[[124 116 133 116 144 133]
 [116 144 156 134 130 128]
 [139 115 139 123 147 136]] -> 133

[143 122 117 108 114 103 126] -> 117

[143 149 120 117 108] -> 120

[122 135 132 133 108 140 156] -> 132

[137 153 116 117 113] -> 116

[128 105 109 124] -> 109

[118 117 133 123 151 111 123] -> 133

[131 131 107 151] -> 107
---
[[118 123 124 140 135 137 136]
 [126 120 129 138 131 138 139]
 [131 125 140 151 120 128 130]] --> 138

[[126 149 142 138 115 111]
 [114 133 143 154 134 139]] --> 134

[[148 123 149 110]
 [112 156 138 114]] --> 138

[[155 139 129 142 143]
 [124 125 121 128 134]] --> 128

[[118 136 151 126]
 [116 131 140 145]] --> 140

[[132 134 127 117 128 137 132]
 [142 117 134 135 145 116  99]
 [129 131 139 131 118 135 129]] --> 116

[[116 128 110 128]
 [135 106 130 106]] --> 130

[[140 103 136 142]
 [110 123 143 120]] --> 143

[[125 121 121 153]
 [102 100 143 114]
 [102 122 106 135]] --> 143

[[128 130 128 122 141]
 [128 129 130 137 104]
 [131 127 127 145 144]] --> 137
---
[[130, 112, 111, 129, 112],
 [139, 135, 152, 121, 138]] ⇒ 130, 138

[132, 117, 144, 116, 150, 140, 132] ⇒ 132, 132

[[120, 125, 138, 131, 136, 138],
 [127, 139, 132, 119, 151, 133],
 [121, 137, 147, 130, 133, 124]] ⇒ 120, 124

[[135, 132, 120, 125, 125, 135],
 [135, 130, 102, 127, 132, 130],
 [135, 124, 126, 129, 125, 139]] ⇒ 135, 139

[105, 130, 121, 111, 127, 130, 131] ⇒ 105, 131

[[122, 124, 134, 127],
 [107, 128, 135, 111],
 [127, 115, 139, 134]] ⇒ 122, 134

[[131, 136, 129, 137],
 [116, 141, 131, 157]] ⇒ 131, 157

[115, 141, 152, 111, 133] ⇒ 115, 133

[[136, 120, 133, 128, 138, 115, 129],
 [115, 129, 121, 125, 127, 139, 146],
 [115, 118, 118, 107, 111, 113, 139]] ⇒ 136, 139

[[119, 105, 120, 135, 132],
 [126, 104, 114, 131, 139],
 [117, 127, 133, 129, 124]] ⇒ 119, 124
---
[143 112 145 153 108 133 149] ans = 153

[[137 140 101 126 122  98]
 [130 152 143 132 126 141]] ans = 143

[112 131 125 101 122] ans = 131

[116 156 124  99] ans = 116

[134 129 102 144 154 141] ans = 102

[[131 130 121 150 135 134]
 [132 131 124 145 135 133]
 [121 127 135 114 132 126]] ans = 135
---
[[120 128 126 119 120 125 131]
 [107 142 123 113 136 146 149]
 [141 122 105 131 136 140 126]] out 136

[[130 117 117 122]
 [130 130 124 108]
 [125 136 151 146]] out 136

[[134 136 121 122 112]
 [111 136 136 122 140]
 [138 114 151 125 128]] out 151

[[151 122 122 118]
 [146 118 132 133]
 [131 127 134 126]] out 127

[[102 154 137 119]
 [127 134 124 123]
 [103 149 124 126]] out 149

[[121 128 135 152 120]
 [121 143 117 142 110]
 [121 116 104 126 131]] out 104

[[120 130 146 124]
 [130 124 122 129]
 [147 106 106 139]] out 106

[[134 113 139 118 152]
 [122 117 124 149 124]
 [124 123 131 141 141]] out 131
---
Q:
[[136 131 158 137 129]
 [126 131 125 129 118]
 [124 130 131 126 110]]
A: 130

Q:
[[126 127 112 113 118 135 124]
 [120 146 150 137 146 121 118]]
A: 146

Q: [126 131 119 145 142 149 142]
A: 131

Q: [132 134 119 133 149 140]
A: 134

Q: [115 153 147 127 106]
A: 153

Q:
[[117 138 132 132]
 [137 117 131 129]
 [123 101 125 125]]
A: 101

Q:
[[135 136 149 122 115 133]
 [124 126 118 127 138 148]
 [117 146 137 101 135 101]]
A: 146

Q:
[[122 137 127 128]
 [129 110 105 135]
 [130 112 115 119]]
A: 112

Q:
[[133 129 128 135 119]
 [104 117 128 151 112]
 [134 109 106 117 133]]
A: 109
---
Q:
[[114 149 133 134]
 [ 99 100 106 155]
 [132 120 138 149]]
A: 99

Q: [121 128 103 113 139]
A: 139

Q: [118 109 117 109 101 131]
A: 101

Q: [ 99 140 123 130 118 129]
A: 118

Q: [134 132 122 154 118]
A: 118

Q: [135 121 127 157 135]
A: 135
---
Q:
[[138 143 126 105 125 119]
 [112 107 126 105 128 149]
 [116 129 131 134 106 134]]
A: 129

Q:
[[138 140 110 140 142 131 141]
 [141 133 121 132 143 125 126]
 [105 135 133 107 114 121 132]]
A: 135

Q:
[[131 128 107 123 122 127 148]
 [127 128 134 130 130 128 122]
 [127 127 136 130 130 129 120]]
A: 127

Q:
[[131 128 124 128 106]
 [137 116 114 115 128]
 [139 136 122 110 104]]
A: 136

Q:
[[107 130 144 132 137 112]
 [105 132 138 114 104 124]
 [121 142 130 127 121 130]]
A: 142

Q:
[[121 148 129 119 128]
 [135 106 146 140 132]
 [144 114 126 114 124]]
A: 114

Q:
[[132 119 137 123 133 115 125]
 [136 128 125 127 124 105 118]
 [128 144 122 123 131 120 134]]
A: 144

Q:
[[109 137 137 109 155]
 [129 128 129 127 131]
 [138 136 114 145 142]]
A: 136

Q:
[[128 109 139 148]
 [126 158 150 146]
 [131 135 115 106]]
A: 135

Q:
[[128 131 127 129 127 135]
 [129 124 127 127 128 156]
 [130 130 129 128 129 151]]
A: 130
---
(108, 137, 118, 120, 136, 156) -> 108, 156
((141, 139, 132, 129), (124, 153, 128, 127)) -> 141, 127
((121, 150, 128, 114), (113, 117, 133, 131)) -> 121, 131
(123, 132, 139, 141, 105) -> 123, 105
((114, 111, 146, 133, 106, 107, 108), (146, 130, 113, 112, 116, 142, 113)) -> 114, 113
((132, 135, 115, 134, 126, 122), (128, 126, 124, 114, 131, 106)) -> 132, 106
(120, 131, 104, 130, 127, 127) -> 120, 127
(138, 120, 127, 134, 148, 101) -> 138, 101
